(in the rows, 128 means zero)
One turn sends every row of this set to another row. A few are shown first. Where does it send the rows asked after them?
q_83: [150 139 158 137 103 115 144 103  94 103 148 130 104 100]
q_456: [122 142 134 105 126 118 147 121 117 130 165 141 118 110]
q_810: [161 146 123  83 123 116 137 107  95 111 145 131  88  96]
q_79: [154 137 122 137  91 135 150 113 100 101 160 127  78 106]
q_790: [128 153 128 113 119 111 116 105 103 113 166 114  95 143]
q_693: [138 136 157 134 119 121 136 105 106  95 146 122  96  81]
q_336: [123 127 137 111 144 116 141 127  97 121 170 135 114 107]
q_631: [143 152 109 135 127 125 144 125  78 113 149 126  67 110]
q_452: [117 143 111  99 118 114 156 121 109  86 145 130  91 134]
q_684: [143 145 136 117 109 118 120 107  98  98 165 109  65 136]
q_25: [123 148 138 118 128 107 150 122 105  69 133 129  92 121]
q_965: [138 146 116  91 122 123 130 102 133 119 153 127  85 121]
q_796: [124 148 123 148 138 133 146 123 102 111 139 116  78 116]
q_680: [166 129 122  94 112 125 133 116  92 107 162 142  81 101]
q_742: [110 120 145 123 131 120 143 136 118  93 157 123  87 102]

q_336 turns into q_83
q_79 turns into q_965
q_684 turns into q_452
Now these:
q_693 turns into q_680
q_631 turns into q_790

